nuki: [+4.38,+0.04,-0.19,+0.57,+0.91,+0.83,-0.23,-1.24,-4.66,-1.40,-2.66,+1.65,+0.86,-3.40,+0.36,-1.25,-0.29,-0.91,+3.47,+1.18,+1.59,+0.15,-1.64,-1.24,+1.00,-0.04,+0.16,-0.24,-0.31,-1.20,-0.22,-1.57,-0.26,+0.18,-0.67,+0.00,-2.42,+0.82,-0.35,+0.41,-0.57,-8.18,+0.38,-0.50,-0.65,+1.26,-0.28,-0.08,-0.45,+5.50,-1.65,-1.94,-0.65]
Pilib: [+2.75,+0.04,-0.19,+0.57,+0.91,+0.83,-0.23,-1.24,-4.66,-1.40,+0.36,+1.65,+0.86,-3.40,+0.36,-1.25,-0.29,-0.91,+3.47,+1.18,-0.83,+0.15,-1.64,-1.24,+1.00,-0.04,+0.16,-0.24,-0.31,-1.20,-0.22,-1.57,-0.26,+0.18,-0.67,+0.00,-2.42,+0.82,-0.35,+0.41,-0.57,-8.18,+0.38,+0.84,-0.65,+1.26,-0.28,-0.08,-0.45,+5.50,-1.65,-1.94,-0.65]
gok: [+4.38,+0.04,-0.19,+0.57,+0.91,+0.83,-0.23,-1.24,-4.66,-1.40,-2.66,+1.65,+0.86,-3.40,+0.36,-1.25,-0.29,-0.91,+3.47,+1.42,+1.59,+0.15,-1.64,-1.24,+1.00,-0.04,+0.16,-0.24,-0.31,-1.20,-0.22,-1.57,-0.26,+0.18,-0.67,+0.00,-2.42,+0.82,-0.35,+0.41,+0.06,-8.18,+0.38,-0.50,-0.65,+1.26,-0.28,-0.08,-0.45,+5.50,-1.65,-1.94,-0.65]
shift +1: [-0.26]
[-0.25]
shift +1: [-0.24,-0.31]
[-0.23,-0.30]
shift +1: [+0.86]
[+0.87]
shift +1: [-1.40,-2.66]
[-1.39,-2.65]
shift -1: [-1.24,-4.66,-1.40]
[-1.25,-4.67,-1.41]
shift +1: [-0.31,-1.20]
[-0.30,-1.19]

bomuv: [+0.33,+6.89,+6.91,-6.02,+5.94,-4.45,-4.60,-5.87,+5.96,+2.86,-1.54]
Kugi: [-1.71,+6.44,+3.32,-5.03,+3.25,-1.33,-3.92,-3.08,+4.14,-0.44,-1.73]
nisa: [+0.44,+6.01,+6.36,-6.65,+5.70,-4.82,-4.27,-4.53,+5.64,+1.58,-0.87]
kozar: [-1.30,+4.66,+5.77,-6.47,+6.46,-3.90,-3.02,-4.54,+6.22,+4.75,-1.70]
nuki: [-1.30,+4.66,+5.77,-4.57,+6.46,-3.90,-3.02,-4.54,+6.22,+4.75,-0.86]
zupim: [-0.57,-6.04,-4.35,+6.76,-5.77,+4.88,+6.12,+6.97,-5.08,-1.55,+1.28]
Pilib: [+0.11,-5.91,-4.48,+7.12,-5.60,+5.38,+5.89,+6.51,-5.41,-2.07,+1.37]
gonu: [-0.35,-6.03,-5.41,+7.00,-5.36,+5.77,+5.64,+6.93,-5.66,-2.76,+1.21]
gok: [+1.24,-5.11,-3.40,+6.17,-4.85,+5.02,+5.62,+5.17,-4.89,-1.87,+1.85]
sige: [-1.30,+4.66,+5.77,-4.57,+6.46,-3.90,-3.02,-4.54,+6.22,+4.75,-1.70]
depu: [+1.92,+5.85,+7.57,-5.01,+6.05,-4.28,-3.42,-6.45,+6.15,+4.36,-0.68]
Ges: [-0.72,-5.98,-5.90,+6.25,-5.53,+5.73,+5.46,+7.64,-5.77,-3.83,+1.33]
shift +1: [-5.98,-5.90]
[-5.97,-5.89]
shift -1: [-4.45]
[-4.46]
shift -1: [+5.46,+7.64]
[+5.45,+7.63]
shift +1: [+5.17]
[+5.18]
shift +1: [-3.02]
[-3.01]

Ges: [+0.54,+0.61,+0.43,+0.84]
gonu: [-6.66,+0.00,-3.54,-2.98]
kozar: [-3.18,-1.95,-1.42,-1.61]
bomuv: [-6.70,-3.47,+0.00,-2.99]
depu: [+0.08,+0.08,+0.03,+0.00]
Kugi: [-6.66,+0.00,-3.54,+2.77]
nisa: [-3.18,-1.95,-4.36,-3.35]
shift -1: [+0.54,+0.61]
[+0.53,+0.60]
shift -1: [+0.54,+0.61,+0.43]
[+0.53,+0.60,+0.42]
shift +1: [+0.03]
[+0.04]
shift +1: [+0.08]
[+0.09]

kozar: [-2.08,-1.00,-0.10,-5.52,+2.76,+3.90]
gonu: [+1.21,-4.48,-3.33,+0.78,+1.74,+0.53]
zupim: [-0.22,-1.15,-0.58,-2.77,+3.64,+4.34]
Kugi: [-7.38,+1.71,-0.78,+3.32,-2.01,-0.98]
shift +1: [-7.38]
[-7.37]
shift -1: [-0.58,-2.77,+3.64]
[-0.59,-2.78,+3.63]

Ges: [+2.03,-0.14,-0.60,-7.10,-2.24]
gok: [+0.24,+0.22,+0.11,-0.65,-0.01]
depu: [+0.10,+0.08,-0.21,-0.93,-0.01]
bomuv: [+2.35,-0.42,-1.07,-7.06,-2.12]
nisa: [+0.26,+0.22,+0.09,-0.70,-0.14]
nuki: [+0.32,-0.09,+0.11,-2.03,-0.67]
gonu: [+2.35,-0.30,-0.63,-7.18,-2.32]
shift +1: [+2.03,-0.14,-0.60]
[+2.04,-0.13,-0.59]
shift +1: [-0.09,+0.11,-2.03]
[-0.08,+0.12,-2.02]

gok: [-2.55,+4.76,+7.32,+7.92]
bomuv: [+1.89,+2.95,+7.32,-4.38]
sige: [+7.08,+1.18,-2.99,+4.65]
Pilib: [+1.89,+2.95,-0.84,-0.92]
kozar: [+7.29,+1.33,-5.22,+7.10]
Kugi: [-6.26,+2.68,+8.76,-7.11]
shift +1: [+7.29]
[+7.30]
shift -1: [+2.68]
[+2.67]
shift +1: [+4.76,+7.32]
[+4.77,+7.33]
shift +1: [+1.33,-5.22]
[+1.34,-5.21]
shift +1: [+1.89]
[+1.90]
shift -1: [+7.29,+1.33]
[+7.28,+1.32]

Pilib: [+0.50,+0.33,+0.31,+0.44,+0.25,+0.38,+0.24,-0.13,+0.36,+0.09,+0.31,+0.61,+0.47,+0.36,+0.51,+0.22,+0.10,+0.07,+0.33,+0.33,+0.42,+0.14,+0.25,+0.13,+0.44,+0.56,+0.24,+0.53,+0.57,-5.10,+0.51,+0.47,+0.92,+0.29,+0.68,+0.06,+0.32,+0.36,+0.47,+0.29,+0.57,+0.32,+0.57,+0.68,+0.72,+0.25,+0.53,+0.10,+0.81,+0.32,+0.72,+0.32]
nuki: [+0.69,+0.61,+0.44,+0.89,+0.28,+0.82,+0.27,-0.04,+0.46,-0.05,+0.29,+0.98,+0.56,+0.33,+0.74,+0.18,+0.14,+0.16,+0.35,+0.54,+0.66,+0.25,+0.30,+0.17,+0.56,+0.81,+0.27,+0.92,+1.01,-7.26,+0.74,+0.49,+1.28,+0.33,+0.83,+0.09,+0.61,+0.42,+0.81,+0.56,+0.41,+0.56,+0.64,+0.83,+0.69,+0.27,+0.48,+0.14,+1.30,+0.49,+1.29,+0.55]
depu: [+0.66,+0.47,+0.56,+0.79,+0.17,+0.65,+0.13,-0.10,+0.40,+0.05,+0.36,+1.05,+0.52,+0.21,+0.88,+0.29,+0.11,-0.02,+0.35,+0.50,+0.47,+0.16,+0.27,+0.13,+0.52,+0.53,+0.13,+0.95,+0.59,-8.60,+0.88,+0.35,+0.96,+0.19,+1.10,+0.10,+0.39,+0.36,+0.94,+0.50,+0.36,+0.45,+0.31,+1.10,+0.45,+0.40,+0.19,+0.11,+1.01,+0.31,+0.89,+0.49]
gok: [+0.39,+0.47,+0.60,+0.73,+0.12,+0.71,+0.11,-0.08,+0.28,-0.10,+0.21,+1.00,+0.27,+0.44,+0.65,+0.34,+0.11,+0.28,+0.25,+0.53,+0.41,+0.21,+0.33,+0.14,+0.36,+0.67,+0.11,+0.61,+0.98,-6.41,+0.65,+0.36,+1.32,+0.15,+0.56,+0.14,+0.56,+0.23,+0.75,+0.44,+0.88,+0.52,+0.37,+0.56,+0.30,+0.25,+0.42,+0.11,+0.80,+0.59,+1.01,+0.56]
Ges: [+0.65,+0.60,+0.35,+0.74,+0.22,+0.71,+0.28,-0.05,+0.44,-0.19,+0.33,+0.84,+0.54,+0.29,+0.72,+0.16,+0.08,+0.07,+0.42,+0.59,+0.59,+0.25,+0.26,+0.19,+0.57,+0.77,+0.28,+0.90,+0.98,-7.06,+0.72,+0.54,+1.14,+0.32,+0.95,+0.12,+0.65,+0.39,+0.86,+0.43,+0.29,+0.47,+0.65,+0.95,+0.63,+0.33,+0.46,+0.08,+1.11,+0.34,+1.18,+0.46]
bomuv: [+0.27,+0.29,+0.29,+0.47,+0.10,+0.43,+0.08,-0.15,+0.16,+0.21,+0.07,+0.49,+0.15,+0.19,+0.38,+0.10,+0.08,-0.29,+0.11,+0.29,+0.24,+0.11,+0.16,+0.06,+0.20,+0.39,+0.08,+0.32,+0.51,-3.82,+0.38,+0.16,+0.64,+0.10,+0.19,+0.07,+0.28,+0.18,+0.34,+0.28,+0.29,+0.25,+0.24,+0.19,+0.16,+0.10,+0.19,+0.08,+0.57,+0.28,+0.64,+0.27]
kozar: [+0.27,+0.29,+0.29,+0.44,+0.10,+0.38,+0.08,-0.15,+0.16,-0.08,+0.07,+0.49,+0.15,+0.19,+0.38,+0.10,+0.08,+0.37,+0.11,+0.29,+0.24,+0.11,+0.16,+0.06,+0.20,+0.39,+0.08,+0.32,+0.51,-3.81,+0.38,+0.16,+0.64,+0.11,+0.19,+0.07,+0.28,+0.18,+0.34,+0.28,+0.32,+0.25,+0.24,+0.19,+0.16,+0.10,+0.20,+0.08,+0.57,+0.28,+0.64,+0.26]
gonu: [+0.63,+0.43,+0.36,+0.54,+0.28,+0.54,+0.25,-0.09,+0.45,-0.05,+0.31,+0.79,+0.54,+0.41,+0.52,+0.28,+0.13,+0.19,+0.28,+0.34,+0.61,+0.18,+0.29,+0.10,+0.48,+0.67,+0.25,+0.69,+0.84,-5.13,+0.52,+0.46,+1.17,+0.32,+0.64,+0.06,+0.35,+0.39,+0.50,+0.41,+0.75,+0.50,+0.61,+0.64,+0.76,+0.21,+0.56,+0.13,+1.13,+0.49,+0.98,+0.46]
zupim: [+0.63,+0.57,+0.72,+0.91,+0.21,+0.81,+0.11,-0.04,+0.38,-0.06,+0.30,+1.16,+0.34,+0.47,+0.93,+0.35,+0.18,+0.22,+0.28,+0.61,+0.48,+0.21,+0.39,+0.15,+0.49,+0.82,+0.11,+0.81,+0.99,-9.10,+0.93,+0.40,+1.47,+0.19,+0.88,+0.16,+0.54,+0.40,+0.90,+0.59,+0.92,+0.56,+0.42,+0.88,+0.38,+0.37,+0.47,+0.18,+1.20,+0.64,+1.24,+0.60]
shift -1: [+0.09,+0.31,+0.61]
[+0.08,+0.30,+0.60]
shift -1: [+0.49,+0.15]
[+0.48,+0.14]
shift +1: [+0.09]
[+0.10]
shift -1: [+0.36,+0.47]
[+0.35,+0.46]

zupim: [-0.61,-1.13,-3.14,+2.33,-0.06,-4.08,-0.38]
nisa: [+0.08,-1.72,+1.37,+2.87,+1.84,+1.05,-0.18]
Kugi: [+5.45,-0.03,-3.87,-1.66,+1.21,-0.12,-3.82]
kozar: [-0.81,-7.20,-1.46,+2.46,+4.03,-2.51,-2.15]
shift +1: [-2.51]
[-2.50]
shift -1: [-0.81,-7.20,-1.46,+2.46]
[-0.82,-7.21,-1.47,+2.45]

Pilib: [+3.69,-1.33,-3.00,+3.28,+1.94,+4.45,-3.32]
nuki: [+1.20,-0.07,+0.29,+2.95,-8.13,-2.38,+1.13]
bomuv: [-1.34,+0.30,-1.09,+1.30,-2.10,-2.92,-0.80]
Kugi: [+4.44,+0.50,-0.40,+3.17,+1.11,+4.93,-2.88]
shift +1: [-0.07,+0.29,+2.95,-8.13]
[-0.06,+0.30,+2.96,-8.12]
shift -1: [+4.44]
[+4.43]

nisa: [-1.57,-0.67,+3.00,-3.59]
zupim: [+4.64,+0.45,-1.86,+4.27]
gok: [+4.07,-0.12,-0.86,+4.77]
sige: [+2.13,-1.14,-3.33,+2.72]
Pilib: [-4.77,-1.31,+3.55,-7.15]
nuki: [-4.77,+0.25,+3.55,-7.15]
shift -1: [+4.64]
[+4.63]
shift +1: [+3.00]
[+3.01]
shift -1: [+4.64,+0.45,-1.86]
[+4.63,+0.44,-1.87]
shift -1: [-3.33]
[-3.34]
shift +1: [+2.13,-1.14,-3.33]
[+2.14,-1.13,-3.32]
shift +1: [+4.07,-0.12,-0.86]
[+4.08,-0.11,-0.85]
shift +1: [-4.77,+0.25,+3.55]
[-4.76,+0.26,+3.56]

kozar: [+3.57,-6.08,-3.81,-7.93,-0.86,-2.22]
depu: [-4.98,-2.84,-1.49,-0.03,+0.50,-3.14]
nuki: [+3.57,+5.49,-3.81,-7.93,-0.86,-2.22]
Pilib: [+0.76,+5.49,-3.81,-7.93,-0.86,-2.22]
shift -1: [-6.08,-3.81,-7.93]
[-6.09,-3.82,-7.94]
shift +1: [-4.98,-2.84,-1.49,-0.03]
[-4.97,-2.83,-1.48,-0.02]
shift -1: [-2.84]
[-2.85]
shift +1: [-7.93,-0.86]
[-7.92,-0.85]
shift +1: [+0.50]
[+0.51]
shift +1: [+3.57]
[+3.58]
shift +1: [-7.93,-0.86]
[-7.92,-0.85]

sige: [-4.78,-1.19,-2.18,-7.32,-7.32,+5.83,+0.54,+2.17]
depu: [-0.98,-2.64,+2.75,-1.93,+0.92,+4.28,-5.13,-1.74]
Pilib: [-4.78,-1.19,-5.41,-7.32,-7.32,+5.83,+0.54,+2.17]
shift +1: [-1.19]
[-1.18]
shift -1: [-4.78,-1.19,-5.41,-7.32]
[-4.79,-1.20,-5.42,-7.33]

Ges: [+5.04,+9.30,+3.27,+5.05]
kozar: [-8.58,-6.77,-4.19,+1.44]
depu: [-4.71,-6.56,-0.97,+1.82]
gonu: [-8.58,-6.77,-4.19,-2.57]
Pilib: [+0.04,+5.04,+1.26,+1.25]
bomuv: [-8.52,-8.09,-2.64,-1.70]
shift +1: [+5.04]
[+5.05]
shift -1: [-6.77,-4.19]
[-6.78,-4.20]
shift -1: [+0.04,+5.04,+1.26]
[+0.03,+5.03,+1.25]
shift +1: [+0.04,+5.04]
[+0.05,+5.05]

